name the system of each run
k_894, path 1 (8 x 26)
[[-37  27  29  47  40   8 -15  27  -9  20  12  54   4  11  43  16 -26   6
  -46   9 -60 -62  37   0  -9  13]
 [-38  22  -6  44 -29  -9  35  36  30  32  34 -25  28 -16 -31  -8  49   8
    2  36  24  77 -11 -12 -27  -8]
 [ 72 -26  -1 -36   7 -53  30 -19 -31 -51  23 -16   3  38 -26  15  25  11
   40 -25  25   0   1   2  43  13]
 [ 23 -10  13  -5  15  37 -29  34 -19 -17 -34  41 -21 -20  24  14 -37  23
  -51  20 -39 -58  67  13  12 -35]
 [-16   9   7  15 -10  27  15   4  33  50   1 -47   1 -22   6  19  -1  14
  -14  32 -21  60 -49 -53 -65 -26]
 [ 18   1  13  -8  53 -60  33 -19  -9  10  43   5  31  77   4  21  24  -8
   42 -35  -3 -15 -32 -13  10  44]
 [-17   8   1  14  23 -14  -2  71  -5 -10 -10  62   9 -21 -12 -12  14  21
  -41   7  12 -40  79  44  37 -17]
 [ 22 -24 -18  -8 -35  27  32   9  28 -11  -6 -55 -26 -59 -39   3   4  34
   -1  25  25  59 -22 -30 -20 -54]]
k_692, path 2 (8 x 26)
[[-57  25 -40 -24  41 -16  12  20  46  20   5  11   3 -30 -53 -35   2  -4
   23 -50  26  -9 -52   8   3   7]
 [-28  27 -32 -12  17 -31   5  -2  -4 -49  14  10 -29 -66 -48 -30 -19  22
   -8 -49   3 -54 -12  13  40  12]
 [-56  32 -19  50 -21  33 -17  -4  -1 -38  30   5 -40 -65 -15 -20 -45  11
  -29  -9 -39 -47   0  -7   8   3]
 [-42  46  -8  46 -50  13 -23 -42 -19 -22  50 -39 -14 -28  -7  -5 -15 -17
   -3   1 -52  20 -43 -33 -24  39]
 [ -6  20  22  40 -52 -29 -25 -62 -55 -32  35 -11   6  21  32  -6  10 -26
   -3   3 -19   4   4   9  15  67]
 [ -5  -7  18  41 -77  15 -34 -18 -33 -15 -10   5  10  12  36 -17  22 -25
  -14  42  19  30  59  38  10  16]
 [ 51 -34   7 -24 -70  32 -24 -25 -17  -1 -42 -37  -1  10  17   5  18 -13
    6  43  23  71  13   4 -15 -20]
 [ 66 -57  29 -52   3  14 -15 -39 -12  24 -62  -8  -4  47  56  20 -14 -11
   12   7  11   6  -3   2 -12 -13]]
k_768, path 3 (8 x 26)
[[ 14 -56   1  29 -23  32  42  35  37   6  -8   1   3  14  -3  -4  27   8
   18  40  67  36  44  19   7 -50]
 [ 75 -22 -16 -81  13  41 -24   8  -4  -9 -32 -20 -14  17 -19  33 -21   3
   18  -5 -28   5 -13 -29 -16 -42]
 [-17  13  32 -19  72 -44   4  -3   3  46 -36  21  -5 -28  40   8 -29  27
  -50 -20 -33 -52 -19  -8 -16   7]
 [-67   1  -7  61  32   8  51  28  56  46  47  17  25  29  -4 -11  13  -6
   29  -3  22   6 -21 -10 -16   2]
 [ 29  18 -48 -45   5  -2  -6  36  -9 -46  41  -1  16  26 -85  -1  26 -12
   52 -31   4  11  -2  -1  29   1]
 [ 12  11  -1  -9   6 -25  -4  17 -27 -49 -14  11 -35 -82 -17  -7 -21  49
  -56  -4 -14 -49  38  14  34 -16]
 [-37   2  10  77 -21  55  20  -2  25  12  36 -19 -25 -27  24  13 -34  17
  -21  33 -44   3 -13 -44 -41 -22]
 [  8  48  -2  -4  -3 -13 -23 -19 -33  -2  55 -22  31  62 -10  26  14 -31
   29  -8 -57  27 -39 -38 -24  50]]
k_787, path 4 (8 x 26)
[[-63  44  -2  66  30  -8  26  55  20  11  47  22   2 -43 -17   1  -4  33
  -41   9 -38 -22  14 -19 -13  -3]
 [-16  37 -32  34 -29 -21  32  20  -1 -37  78 -29  11  -9 -69  -6  38  11
   26   0   2  42 -14 -21   7  12]
 [ 48  27   3  -2 -27 -28 -18  -6 -68 -76  40  -7  -8  -9 -27  21   4  19
  -17   2 -44 -18  37  -6  33  20]
 [  0  21  31  50 -42  20 -15   8 -26  -2  11 -13  -2 -27  28  25  -5  20
  -57  62 -55  20  37 -24 -28  -8]
 [ 14  11  22  29 -18 -16  22 -12  -6  27  43 -40  36  55  14  34  37  -8
   17  31 -21  67 -25 -43 -36  21]
 [ 53  -4  34 -10  26 -62   8  15 -44   2  13  27  40  69  21  33  41   5
   -2   8  -6  -4  43  13  22  25]
 [ 36 -36  28   8   2  -7  28  50   8  17 -38  13   8  -9  17  16  28  37
  -38  52  30  24  64  16   1 -49]
 [ 65 -44   0 -36  19  16  45  13  28  12  -3 -41  -3  19 -17  37   3  23
   27  13  10  40 -30 -46 -23 -51]]
k_594, path 5 (8 x 26)
[[  0  15  17 -53  48 -38 -29  -4 -16  17 -61  26 -15 -46  23  -1 -30  20
  -55 -25 -28 -54  -2  14   3   8]
 [-76 -12   1  69  18  26  46  -6  65  48  24   0  -7  -9  23 -20 -19   1
   13  -2  17  -5 -41 -17 -29  -9]
 [  1  28 -46 -31 -20  20 -32   2  -9 -26  39  -7  24  51 -58 -13  17 -49
   68 -32   0  21 -25   5  12  28]
 [ -4  23   3 -25   1 -55 -27   0 -41 -33 -32  28 -13 -60 -10 -25   1  21
  -51 -18   6 -43  37  46  44  21]
 [-48 -26   4  77 -37  54  27 -19  36   2   8 -15 -39 -49  30 -16 -33  17
  -15  25   8  -6  -2 -12 -16 -32]
 [ 18  20 -14 -19 -39  41 -48 -37 -26 -13  26 -27  12  59  -5  15  -5 -51
   46  -3 -43  29 -33 -27 -23  29]
 [ -2  23  37 -16  12 -85 -21 -17 -44  14 -32  26  25   1  37 -10  27   3
  -40  -6   5 -16  26  43  22  51]
 [-30 -51  12  64 -31  24  48   3  46  20  -8   0 -10 -16  23 -23  12  11
    4  36  72  27  23  21  -1 -34]]
k_723, path 6 (8 x 26)
[[ 43 -55  39  28  19   9  29  -3  -1  14   8  20  15  90  58  33   5  -5
   24  25  10 -11  38  -3   4  -8]
 [ 12   2  22 -39  26 -19 -10  52  11  68 -52  22  45  19  12   9  38   2
  -24  32  14  41  23  16 -26 -19]
 [ 31 -44   8 -23  44 -45  80   7  38  21 -12 -27  -5 -17 -12  14  14  51
    8  -8  48  15 -31 -17  -1 -36]
 [ 21 -25 -17 -13  67  42  25  57  35   2  21  35  -2  44 -21  24 -25  10
   33 -14 -17 -48   9 -21   6 -43]
 [-28  64 -25 -43  44  -3 -27  66  16  28  -5  14  17 -37 -55   3   6  11
  -25 -11 -45   4 -18 -16 -27 -12]
 [-22  22 -22  23  23 -36  50  -7   8 -38  61 -23 -24 -46 -49  -3  -7  37
    3 -34 -13 -25 -44 -28  16   8]
 [-14  31 -30  35 -11  44 -24  32 -21 -59  67  32  -7  18 -39   4 -18 -13
   15  -9 -46 -42  37  -4  24   9]
 [-14  70  -7  -6 -55 -13 -56   8 -50 -24   4 -21   9 -55 -28  -8  15  -2
  -44  21 -47  35  12   1 -10  26]]
k_894, path 7 (8 x 26)
[[-72 -10  26  81 -13   8  10 -10  21  33   0  32   5   0  56 -28  -3 -11
  -21  21  24 -20  30  32  -1  15]
 [  2 -13 -31 -15 -53  21  -5   6  21   2  -3 -18  22  25 -41 -27  44 -34
   55   7  65  72  -2  23   1  -6]
 [ 55 -20   1 -80   0 -30 -34 -42 -39 -30 -60  -1 -19  -8   6  -7 -12  -1
   -1 -32  16 -29   3  31  33  12]
 [-38 -26  15  29  -1  60 -15 -19  24  28 -42  20 -33 -31  59 -13 -59   0
  -30  11 -11 -42   6   5 -19 -23]
 [-47  18 -25  -1 -10  27  -7 -10  42  50  13 -20  28  32 -14 -17  14 -44
   50 -10  11  50 -64 -16 -41  17]
 [ -9  14  -6 -32  18 -74 -12 -24 -24 -17  -5  24  14  13 -12 -28  20 -13
   16 -49  34 -31  -3  44  46  53]
 [-30 -28 -13  35 -37  40  -5   5  14 -32 -27  24 -41 -62   3 -37 -29  12
  -24   7  37 -34  47  40  30 -34]
 [  6  -2 -34 -26 -50  69 -30 -34  16  -6  -1 -49 -20  -4 -24  -3 -22 -29
   39   1 -10  46 -53 -32 -34 -14]]
k_393, path 8 (8 x 26)
[[ 41 -20  19 -77  66 -17 -11   8   8  50 -61  22  16  36  30  22  -9   0
   -4 -18  -7 -20 -12   1 -14 -13]
 [-34 -28  -4  -4  67   0  41  40  67  62 -27  35   8   9   5 -10   1  11
   10 -15  44 -17 -11  12  -8 -27]
 [ -4 -13 -52 -34  27  15  24  34  42 -20  15   7  -9  -3 -74 -21   3   2
   52 -43  43  -8 -22   5  24 -25]
 [  0  17 -33 -40  29  -8  -9   7  -7 -46  -6   9 -39 -65 -46 -12 -39  27
  -16 -45 -15 -58 -12   0  27  -8]
 [-69  33 -14  50   7  28   2  -7  20  -4  32   0 -34 -59  -4 -11 -49  15
  -25 -14 -43 -44 -29 -26 -15   2]
 [-58  53 -22  45 -29   3 -16 -23  -9 -22  73 -11   6   9 -23 -16   0 -32
   26 -21 -32   7 -35 -15  -4  56]
 [-21  32  10  30 -51 -48 -29 -37 -55 -42  18   6   4 -14   9 -25  19 -12
  -21  -3   1  -8  28  38  34  58]
 [ -7 -19  26  58 -82  21 -10 -35 -22 -15 -11 -21 -16 -27  43 -11   1   1
  -32  48  12  27  41  17  -2  -3]]
k_594, path 9 (8 x 26)
[[ -9 -44  -9 -25 -29  20   6 -46  44  35 -58 -40 -20 -31  16 -31  -3  -8
   18  -4  60  43 -51   6 -22 -21]
 [ 20 -40 -11 -49  17  34 -31 -46   6   0 -34  21 -11  57  24  -9 -34 -44
   51 -44  16 -41 -22  19  13   6]
 [-54  26  -9 -35  22   5 -54  21  18  50 -64  47  15 -21  12 -36  -6 -27
  -22 -19  13 -22   4  44  -8   9]
 [-52 -18 -29  -3 -15   3  14 -41  48  15 -17 -26 -20 -43 -18 -47  -6 -11
   30 -34  61  19 -64  12  -3   3]
 [ -7 -15 -35 -24 -13  41 -40 -35  -6 -42  -4  23 -23  24  -8 -28 -38 -45
   48 -48  13 -53  -4  30  37  19]
 [-64  44  -9  -7 -25  14 -72  -5  -9  13 -45  27  -8 -54  10 -41 -18 -26
  -41  -4 -12 -19   9  39  -5  21]
 [-53 -13  -2  35 -52   4   8 -79  19   4   1 -39 -24 -31  22 -39 -13 -17
   17 -11  36  22 -57   1 -11  28]
 [  0 -12  -8   3 -42  31 -46 -47 -26 -29  -2  18   0  60  26 -22 -11 -59
   44 -17  14 -20  17  39  26  39]]
k_393, path 10 (8 x 26)
[[  1 -17   0 -21 -14 -22  18  33  29  41 -46  -9  25 -20 -15 -17  52  10
   -5  29  70  68  12  27  -9 -25]
 [ 76 -71  -2 -32  17   5  50 -17  13 -31  -3 -29 -28  14 -11  24 -12  31
   39 -13  32  -8 -11 -20  21 -46]
 [ 16   9 -10 -44  57  46 -36  51   5   7 -26  38  -8   9  -4  22 -44   4
  -17 -13 -60 -60  19 -12 -10 -33]
 [-63  43  -9  -5  48 -27  19  25  42  58   7  -5  18 -34 -25 -11   8  12
  -11 -17  -9  13 -63 -23 -38   5]
 [-19  -9 -20  36  26 -34  58  -8  12 -38  71   8  -2  21 -35 -14   7   8
   46 -39  33 -33 -19   4  45  22]
 [-11  30 -30   5 -28  20 -38  39 -30 -63  11  29 -17 -47 -47 -22 -10   7
  -26   2 -16 -34  62  30  38  -5]
 [-17  31   4  22 -46   2  -5 -31 -10  -4   6 -55 -27 -81  -1   2 -14  25
  -42  22 -39  32 -38 -37 -34  -1]
 [  0   2  25  54  -4   0  11 -52 -22  -9  63 -13   2  63  41  27 -14 -16
   22  -2 -49 -17 -23 -36 -10  43]]
k_723, path 11 (8 x 26)
[[ 49 -14  14 -53 -11 -75   1 -57 -41 -24 -21 -24   3  13   5  -5  27   2
   12 -25  32  13 -16  22  29  40]
 [  0 -55  27  43   2  34  10  -1   9  -4 -31  38 -27  -5  58  -4 -35  14
  -25  20  18 -55  61  25  21 -32]
 [-12   3  -6 -13 -27  51 -17  10  36  60 -23 -29  23  15   1   4  14 -28
   18  32   4  75 -32 -21 -57 -21]
 [ 38 -17  11 -57  50 -72  23 -43 -11   7 -12 -10   7  29   7  10   9   9
   24 -47  18 -13 -49  -3  15  30]
 [-39 -28   3  35  42  22  17  40  33  11 -13  63 -10  -8  19 -20 -25  11
  -15  -6  20 -72  49  32  25 -27]
 [-25  20 -45 -24 -29  48 -15  30  40  22  -4 -31   7 -24 -57 -18  14 -18
   25  11  14  66 -36 -15 -32 -27]
 [ 45  -1 -10 -59  29 -35   1 -46 -28 -40   7 -19 -23  -1 -21  11 -24   9
   25 -54 -19 -36 -47 -17  23  24]
 [-60  16   3  55  18  35 -21  17   7   0   7  54 -19 -20  29 -13 -42   1
  -37  -3 -35 -75  36  16   8   2]]
k_768, path 12 (8 x 26)
[[ 12  50   3 -46  53 -82  -7  17 -38  -8   8  12  13 -20 -29  13  15  27
  -32 -32 -38 -28 -10  -5  14  33]
 [-41 -12  15  92  10 -12  61  33  24  -1  44  23  -7 -28   6  -8   6  40
  -27  24  18 -20  39   3  14 -15]
 [ 29  16 -30   5 -28  62 -10  35  -1 -27  52 -27   8  33 -47  29   6 -11
   34  24 -40  39   2 -41 -18 -24]
 [ 45  40  21 -42  19 -69 -20  -5 -60 -23  -3  -8   0 -24  -3  28   6  32
  -48  -6 -56 -18   3 -14   9  27]
 [-35 -14  42  93   5 -13  48  14  13  26  23  20   7  -4  52   8   7  29
  -38  40   1 -10  38  -2  -8  -4]
 [ 33   4 -15  -5 -21  36  -3  32   2   7  34 -20  35  70 -28  28  36 -24
   43  28 -12  63   4 -28 -23 -12]
 [ 67   5  20 -69  32 -74  -8   8 -49 -15 -32   3   8  -5  -5  23  20  31
  -32  -8 -13  -8  16   9  21  13]
 [-16 -35  35  58  27   7  47  33  33  35 -14  27  -8 -16  47   6  -7  39
  -41  36  12 -22  43   3  -8 -42]]
k_692, path 13 (8 x 26)
[[ 38 -35  16 -18 -53 -37   0 -44 -29 -24 -30 -14   6  16  16 -20  37 -11
   16   7  67  37  23  46  33  20]
 [ 42 -53   2 -32 -33  57 -34   1  -5  -8 -68  16 -18   5  25  -7 -16 -12
   -5  23  33  -3  54  34  13 -42]
 [ 18 -25   3 -57   8  38 -20 -12  33  56 -70 -28  -8 -11  23   8 -21  -3
   -2   9   0  31 -42 -19 -49 -37]
 [  2 -35   9 -37  59 -28  24 -46  29  44 -30   1  -1  33  32  -6 -12 -10
   34 -48  32 -21 -63  -3  -5  12]
 [-53   0 -24 -16  39  -6  -7  23  35  21 -26  57   8   2 -15 -44   4 -21
   18 -43  49 -39   6  51  25   6]
 [-31  20 -44 -31  -7  -3  -8  24  25 -16 -21  -8 -23 -91 -66 -42  -2  21
  -14 -23  28   3 -18  17  11 -21]
 [ -3  -4 -21  -2   3  18   2 -41  -3 -49  12 -22 -58 -58 -16  -5 -58  22
   -6 -36 -28 -54 -37 -24  11  -6]
 [-69  44  -3  43  -5  33 -38 -30  -3   5  28  13 -11  -7  24 -13 -42 -27
  -11 -17 -57 -40 -28 -13 -18  41]]
k_787, path 14 (8 x 26)
[[-19  -3  -9 -20  37   0 -26   6   6  20 -13  60  27  73  14 -19   7 -48
   40 -37  24 -40  13  44  25  29]
 [-21 -17 -11 -33 -17  -8 -16   9  17  11 -73  18  -9 -57  -9 -52  10   5
  -20  -6  71   5  23  61  21 -19]
 [ 10 -59 -22 -13 -17  50  16 -59  33 -18 -21 -37 -53 -24   4 -17 -45   0
   37 -22  37 -10 -47 -10   3 -32]
 [-20  23 -23 -38  27  52 -61  -9   5  10 -13  28  -9  23   4  -3 -52 -42
   17 -38 -51 -55 -27  -4 -11  11]
 [-87  44  -1  11   4 -32 -20 -10  16  45 -24  18  10 -49   8 -46   5 -10
  -28 -19  15  -9 -27  27 -11  38]
 [-40 -33 -20  46 -38   5  27 -50  18 -30  33  -4 -16   2  -9 -46   1 -17
   48 -25  69  -7 -15  29  37  23]
 [ 14   4 -34 -35 -52  58 -76 -11 -32 -51 -23  15 -16   5 -19 -22 -20 -43
   19 -13  -4 -18  30  33  26   4]
 [-23  14  14 -16 -42  10 -52 -53 -14  24 -63 -23 -21 -53  42 -18 -24 -12
  -45   9 -16  17 -26   4 -34  11]]

runs to name
path 15 (2 x 26)
[[  5 -15 -27 -30  50  30  -2  -8  28   6  23  16   3  72 -12   9 -25 -33
   69 -50  -9 -35 -44 -19  -1   7]
 [-45  57  -1 -30  46 -57 -29  40  -6  33 -23  44  30 -22 -16 -21  18  -1
  -37 -23  -8 -26   8  32   5  32]]
 -> k_692
path 16 (2 x 26)
[[ 59  -2  36 -65  36 -61   3  14 -23  28 -52  -9  12 -13  14  31  22  40
  -44  11 -13  20   5  -8 -14 -12]
 [ -3 -39  30  51  57 -10  81  20  45  28  23   4 -10   0  27  25 -15  47
  -12  13   1 -26  -4 -33 -12 -37]]
 -> k_723
path 17 (2 x 26)
[[ 25   7  31  37   8  -2  32  31 -10  -1  30 -17  -4 -23  12  46  -7  53
  -49  46 -57   5  20 -50 -25 -27]
 [ 34   2  23  28  26 -13  46  31   0  18  57 -17  30  56   0  56  27  22
    8  28 -37  32  -3 -54 -26  -9]]
 -> k_894
path 18 (2 x 26)
[[ -9 -20  33  56 -50 -35  34 -13  -2  14  -4 -17  15 -14  28 -11  48  17
  -23  47  52  55  31  19   2   5]
 [ 76 -68   4 -30 -21  22  11 -14  -5 -18 -17 -11   4  64  14  15  14 -13
   46  13  46  25  24  12  21 -25]]
 -> k_894
path 19 (2 x 26)
[[-31  18 -15  60 -60  47 -34 -27 -23 -46  55   6  -6  29   3 -15 -11 -41
   26   5 -21  -8  17   6  14  35]
 [  0  44   2   0 -78  -5 -65 -22 -57 -23  -1 -12  18  -7  -3 -15  27 -34
  -19  25 -18  46  24  21   1  40]]
 -> k_894
path 20 (2 x 26)
[[ 12  29  13   3  11  27 -30  68 -11  34   7  27  43  53   6  32  25 -12
  -16  45 -47  26  47 -12 -29 -10]
 [ 24  17  23 -19  20 -90  43  12  -8  20  -1 -31  20 -32 -18  17  49  49
  -33  12  11  48 -20 -19 -10   3]]
 -> k_723
path 21 (2 x 26)
[[  4 -54  17   0  52  -3  47 -27  33  12 -29   2 -45 -35  35   2 -50  41
  -12 -24  15 -59 -24 -14   5 -34]
 [-43  18 -28   9  27  75 -22  28  41  32  28  24  13  53 -10   2 -25 -41
   41 -12 -37 -15 -24 -21 -31  -7]]
 -> k_594
path 22 (2 x 26)
[[ -7 -37  34  64 -11 -24  59 -10  20  33  24 -10  27  44  37   3  41   6
   15  35  50  39  11   3  -7   7]
 [ 55 -21 -24 -44 -11  20 -12  39  -8 -23   3  13  26  65 -43   8  36 -26
   52   6  29  28  41  20  23 -17]]
 -> k_692
path 23 (2 x 26)
[[ 55 -24  33 -37   0  -8 -43 -38 -51 -15 -48  20  -9  30  55  17 -19  -9
  -18  -3 -20 -38  36  18  18  15]
 [-47 -13  38  48  -9   9   8  -8  30  68 -38   2   3 -24  65 -10  -6   9
  -43  39  12  15   3   7 -36 -12]]
 -> k_723
path 24 (2 x 26)
[[  3  36 -17 -70   2   5 -62 -37 -15  17 -17 -15  12  27  -9   3 -11 -45
   28 -34 -36   9 -59 -13 -22  39]
 [-50   2  19  22  19 -54  11 -45  -4   3 -15  26 -15 -38  33 -35 -19  10
  -28 -35  18 -64  -6  34  27  37]]
 -> k_723
path 25 (2 x 26)
[[-30  19 -14  54 -13  63  16  28  29   0  50 -26 -16 -24 -22  17 -25  16
   -4  27 -49  16 -18 -54 -40 -31]
 [ 13  52  -6  -7   9 -45   4  -3 -34 -14  67 -24  32  43 -34  28  28  -5
   22 -15 -49  24 -34 -38  -6  46]]
 -> k_894
path 26 (2 x 26)
[[-16  15  -6  14  33  27 -35  31 -19 -20  18  71   2  40   9   1 -28 -21
   -2 -19 -38 -81  54  21  28  13]
 [-55  54 -16   9 -49   0 -29  23   4  21 -16 -18   9 -74 -30 -31  25   1
  -39  25   2  55  -5   8 -28   4]]
 -> k_723
path 27 (2 x 26)
[[-51  10  17   8  38 -54  22 -36  13  24 -20   3 -20 -62  23 -24 -24  27
  -35 -35   6 -43 -42   5   1  23]
 [-72  -2 -37  54 -21  36  14 -20  35 -24  44   8 -21 -15 -24 -45 -17 -22
   40 -27  33 -23 -19  16  22  14]]
 -> k_692
path 28 (2 x 26)
[[ 11 -34  12 -47  43 -70  30 -40   9  18 -41  -1  -6  -7  15 -17   7  14
    9 -44  56 -17 -39  23  21  13]
 [-14 -53 -12  17  26  58  18  18  41 -10 -16  45 -32  -1  11 -16 -44   4
   15 -16  31 -68  32  24  29 -44]]
 -> k_787
path 29 (2 x 26)
[[ 56 -10 -30 -49 -27  32 -22 -32 -20 -48  22 -32  -7  47 -36  13  -9 -30
   63 -24 -10  16 -29 -20  10   7]
 [  2  22  37 -22  24 -27 -52   1 -38  25 -50  41  12   2  52   7 -10   0
  -56   5 -39 -42  37  26  -3  23]]
 -> k_692
path 30 (2 x 26)
[[-37  22 -43 -24  33   8 -11 -17  19 -12  25  11 -10   6 -39 -21 -27 -26
   45 -66  -8 -43 -57  -3  12  27]
 [-69  37 -35  19  -8 -11 -15   1   0 -32  19  24 -16 -56 -39 -48 -11  -5
   -6 -36  10 -44   3  33  33  25]]
 -> k_768
path 31 (2 x 26)
[[ 48  -3  34 -12   4  -7 -31  27 -51 -10 -29  37   8  17  35  27  -1  15
  -48  31 -34 -30  78  20  15  -7]
 [ -1 -29  25  38  -7  30  40  22  42  55  -8 -22   7   1  31  22  11  19
  -13  56  10  51   1 -29 -48 -44]]
 -> k_692
